In the rows, zero is written as 128.
A single turn carries every row of the set below to another of its rows. Some are shown first; where does it send the rows asked next?
j316: [152 151 160  91 121 135 129 137 126 123 145 110 131 147 107 158 108 169
 135 103 146 128 123 146 148 147 150]
j198: [116 120 143 149 149 127 138 134 124 139 117 118 160 110 107 102 139 134
  83 135 140 146 135 123 121 102 163]
j538: [161 158 156  93 122 134 124 136 127 122 145 109 130 148 111 153 118 172
 134 104 144 117 125 141 149 144 155]
j515: [117 104 138 147 130 119 157 107 142 141 104 121 122 142 136 149  96 119
 110 125 131 157 144 151 100 114 136]
j811: [128 114 147 138  95 105 122 115 155 145 117 110 167 160 134 114  99 107
 108 130 118 141 128 101 119 156 134]
j490: [150 107 138 129 135 127 137 127 128 141  87 148 154 148 151 152 138 155
 162 104 113 131 157 117 129 149 145]
j456: [107 122 110 135 126 147 147 145  87 138 119 150 158 146 116 117 144 130
 106 143 169 133 126 153 132 130 167]
j798: [116 120 125 152 121 153 150 113 118 134 119 106 154 140  93 115 151 149
  92 138 153 119 136 140 141 100 136]
j748: [108 124 104 133 136 139 148 142  96 144 112 151 150 141 119 117 145 124
  99 148 160 149 128 148 127 134 170]
j203: [121 128 123 147  69 137 125 111 156 171 128 143 157 158 141 117  96 124
 136 149 128 149 116 119 128 128 127]
j514: [137 149 147  90  99 142 124 122 133 141 162 135 137 136 130 160 124 165
 161 141 134 123 116 153 160 125 145]
j273: [143 121 125 145 119 133 130 118 136 150  92 156 142 126 149 139 136 163
 158 111  94 131 148 113 133 139 130]
j424: [132 111 129 144 104 114 132 119 147 163 119 162 127 133 160 167 100 131
 158 129 123 137 145 117 116 143 124]
j528: [ 93 125 110 125 139 155 126 120 115 137 115 141 158 131 129 110 151 127
 118 170 152 135 123 121 131  97 147]
j47: [105 127 136 161 148 108 127  84 147 139 103 132 148 151 135 127  98 114
 108 135 118 127 153 139 131 118 127]
j808: [155 150 150 103 135 135 112 135 131 123 137  98 145 149 106 145 117 177
 138  95 138 110 122 135 136 146 152]
j180: [137 141 134  93 111 151 114 135 119 145 153 133 140 129 140 151 127 172
 167 126 129 118 104 153 139 131 152]
j769: [ 91 125 111 127 121 151 124 133 113 128 123 140 159 123 123 106 153 127
 119 167 154 127 121 116 123 103 146]
j669: [151 129 126 140 122 123 131 137 152 139  89 152 147 138 133 142 134 160
 160 109 116 141 159  97 113 144 145]
j495: [132 165 140  87 119 109 105 144 125 117 148 137 140 134 121 141 118 145
 133 123 127 124 120 126 146 175 157]
j608: [116 114 149 147 137 125 140 144 116 127 122 113 166 114 102 104 143 132
  84 127 148 134 135 127 119 109 165]
j58: [146 120 145 155 121  94 128 115 164 152 114 143 149 157 134 162  99 132
 146 118 134 125 164 106 122 148 132]
j422: [ 93 125 121 108 126 152 120 133 110 126 119 133 152 117 128 110 145 131
 104 166 155 126 117 106 134 103 141]
j953: [ 99 141 115 146 143 130 123 116 135 136  98 155 126 146 140 125  80 116
 122 131 141 153 137 131 101 125 133]
j215: [116 141 124 137  98 143 124 136 125 145 132 149 121 159 123 134  95 124
 108 159 179 114 143 110 151 149 109]
j239: [144 154 144  89 102 143 120 127 128 138 157 132 133 134 135 156 131 167
 158 137 134 116 114 147 158 125 150]
j157: [152 167 154 109 103 111 111 129 155 133 163 121 145 118 114 140 133 165
 137 132 117 115 128 126 154 128 157]
j348: [137 154 118  96 116 109 101 141 129 127 146 134 154 142 125 143 141 149
 146 131 120 110 118 129 140 176 163]
j661: [135 110 155 147  97 152 140 104 129 171 118 120 153 169 142 124  78 137
 121 112 132 141 118 147 141 125 123]
j331: [143 167 138  87 116 110 106 144 123 119 150 135 139 134 127 141 129 148
 135 126 127 117 120 127 147 168 165]
j199: [119 119 164 129 107 127 127 157 126 156 149 157 147 135 142 136  90 114
 123 163 180 130 144 115 137 124 144]
j600: [128 121 136 139 138 117 116 110 127 150 105 159 139 161 158 158  89 130
 153 115 134 115 149 115 132 158 120]
j999: [125 121 146 124 116 135 122 129 124 149 109 134 168 188 145 117  76 114
 129 118 155 145 120 121 121 155 145]
j259: [120 119 157 133 133 128 143 152 118 138 124 120 161 107 107 112 132 139
  80 133 160 142 135 123 125 104 172]
j486: [122 118 122 147 137 148 156 110 124 138 109 105 151 150  95 121 151 145
  89 140 156 134 141 140 139 104 143]
j560: [117 134 121 140 120 150 143 113 124 134 115 110 153 146  90 119 149 154
  83 148 162 117 139 128 157 105 135]
j684: [110 123 117 128 118 137 152 142  92 148 123 150 157 140 119 127 146 132
  93 151 167 133 129 154 153 133 169]
j268: [141 125 147 157 125 130 126 113 148 160 111 145 125 140 141 155  77 154
 148 101 135 130 149 115 119 128 114]
j75: [131 118 163 158 106 112 140 132 120 158 145 135 139 139 123 136  98 124
  84 139 153 112 154 135 166 146 126]
j879: [107 123 121 149 127 116 143 104 152 149 109 156 150 168 141 147 105 110
 139 158 150 146 152 149 116 111 148]
j668: [154 152 144 125 101 114 116 133 159 147 161 115 154 118 106 143 136 173
 143 125 114 118 126 137 139 129 160]
j519: [151 130 136 148 134 140 132 123 140 153  90 159 156 149 138 142 125 173
 170 104 123 130 159 118 135 128 142]
j527: [124 103 168 126 108 135 132 130 132 136 137 106 124 129 132 140  98 124
  99 147 158 117 141 100 137 122 103]
j936: [141 165 155 110 103 107 109 125 159 133 165 125 151 119 108 140 126 161
 138 137 113 119 129 125 157 133 150]

j668 turns into j348
j953 turns into j515
Now these:
j486 turns into j528
j669 turns into j490
j999 turns into j661
j608 turns into j456
j560 turns into j422
j424 turns into j58
j331 turns into j538
j215 turns into j527
j316 turns into j514

A single turn carries every row of the set below to another of its rows. Some are shown first; where does it send the rows asked next?
j679: [122 115 116 150 159 104 118 142 125  94  95 140 120 119 117 180 142 136
 122]
j523: [116 150 127 112 135 110 114 143 122  83  96 132 115 126 135 150 113 150
  81]
j408: [105 150 144 156 107 105 116 113 115 134 117 128 153 146 109 137 150 112
 122]
j552: [110 122 123 136 122 194 126 143 119  95 150 135 126 114 126 148 138 135
 138]
j377: [108 154 134 104 142 108 120 141 117  92 100 128 122 121 128 134 116 154
  79]
j478: [ 96 151 139 119 151  88 128 136 118 118 112 123 130 117  92 132 155 133
 112]
j343: [128 130 116 139 136 111 103 148 110 140  78 108 129 119 153 121 100 119
 132]
j799: [103 119 129 139 185 105 131 138 116 112 100 131 141 108 105 145 146 151
 118]
j581: [129 125 113 145 158 195 106 123 119 126 126 131 112 116 107 145 104 132
 128]
j21: [108 136 127 126 108 186 124 142 119  98 156 131 121 117 120 142 141 126
 133]
j97: [ 94 121 137 108 136 142 133 115 109 150 164 133 139 124 156 126 120 127
 123]
j872: [104 127 133 111 109 136 123 118 117 140 166 135 123 134 160 146 121 113
 125]
j782: [113 110 130 181 152 128 120 115 113 125 100 142 166 134 127 153 140 137
 133]
j44: [104 100 128 125 150 152 130 118 111 140 153 142 140 122 169 145 114 135
 130]
j470: [116 146 127 131 126  87 114 140 126 101 109 129 110 129 105 167 151 117
 116]
j179: [120 157 126 121 127 176 106 121 119 137 140 118 105 123  91 126 112 116
 120]
j252: [ 99 138 133 121 118 185 129 140 115 107 158 128 130 112 114 125 142 132
 131]
j699: [114 106 122 126 123 146 121 120 117 130 157 144 124 132 172 164 115 121
 131]
j882: [128 135 118 137 132 109 102 148 109 140  80 107 129 121 151 119 102 116
 131]
j243: [ 96 133 145 160 146 116 126 112 108 141 110 130 171 132 110 122 147 133
 125]
j690: [121 127 128 176 113 116 108 118 119 117 108 140 147 147 125 169 142 116
 131]
j124: [101 126 129 129 134 193 131 140 114 103 151 133 135 109 120 132 139 141
 135]
j402: [124 135 119 135 136 109 104 148 109 144  81 106 131 119 149 114 103 118
 131]
j947: [133 142 113 137 126 183  99 123 124 123 133 127  98 126 104 153 108 114
 126]
j455: [108 143 130 111 160 116 122 141 116  90  96 131 129 118 132 137 112 163
  81]
j84: [117 138 124 118 152 117 116 143 120  82  92 136 121 121 139 152 111 159
  83]
j200: [126 130 118 138 141 111 104 147 108 143  78 108 133 118 151 117 100 121
 132]
j248: [114 140 125 129 159 186 114 120 114 140 133 122 120 113  94 118 110 132
 123]

j377 turns into j455
j947 turns into j179
j799 turns into j679
Now these:
j699 turns into j872
j552 turns into j21
j402 turns into j200
j243 turns into j782

A single turn carries every row of the set below to another of its rows. Some are shown first; where does it send the rows asked next?
j858: [119 120 133 128 129 128 112 166 123  95 114 146]
j440: [129 123 126 165  98 113 104  95 131 130 113 127]
j929: [118 162 158 123 135 123 122  96 145 119 100 131]
j720: [126  95 119 134 146 143 140 119 105 117 145  92]
j140: [106 108 123 151 122 121 109  88 148 121 115 140]
j101: [162 134 148 120 115 139 155 128 112 144 148 121]
j868: [132  97 126 146 145 141 130 124 105 115 144  89]
j853: [111 118 124 112 129 129 125 160 124  98 116 150]
j749: [136 100 121 139 136 140 138 121  99 121 145  87]
j940: [128 125 116 149  90 113 118  89 127 136 114 126]
j366: [127  94 124 140 149 143 134 121 107 114 144  92]
j164: [154 122 170 152 146 144 125 138 129 123 145 126]
j589: [129 113 149 109 154 149 155 122 138 128 149 139]
j294: [105 111 113 136 113 120 122  82 142 128 116 140]
j628: [135 112 164 135 162 149 135 131 141 120 147 137]
j253: [116 120 109 134  97 116 127  83 132 136 116 133]
j321: [136  99 125 146 139 140 132 123 100 119 144  86]
j639: [124 166 161 130 131 122 118  99 143 120 100 128]
j482: [129 170 155 123 120 120 126  98 135 126 100 124]
j529: [118 122 117 102 116 126 135 158 117 106 115 147]
j406: [137 133 127 126 104 122 120 166 106 109 114 136]
j480: [144 124 141 102 131 143 165 121 123 140 150 131]
j764: [118 164 153 115 131 123 128  94 143 123 101 131]
j509: [130  98 117 133 139 141 141 119 102 120 145  89]
j738: [132 127 134 135 117 125 111 169 114 101 112 140]
j241: [130 169 159 130 124 120 119 100 138 123  99 125]
j159: [168 134 163 146 123 139 135 138 114 136 146 118]
j142: [118 115 129 166 115 119 100  93 141 121 112 133]
j19: [123 167 151 115 123 121 129  94 139 126 100 128]
j411: [129 130 118 109 103 123 132 161 108 111 115 139]

j764 turns into j929
j628 turns into j164
j440 turns into j940
Now these:
j509 turns into j720
j853 turns into j858

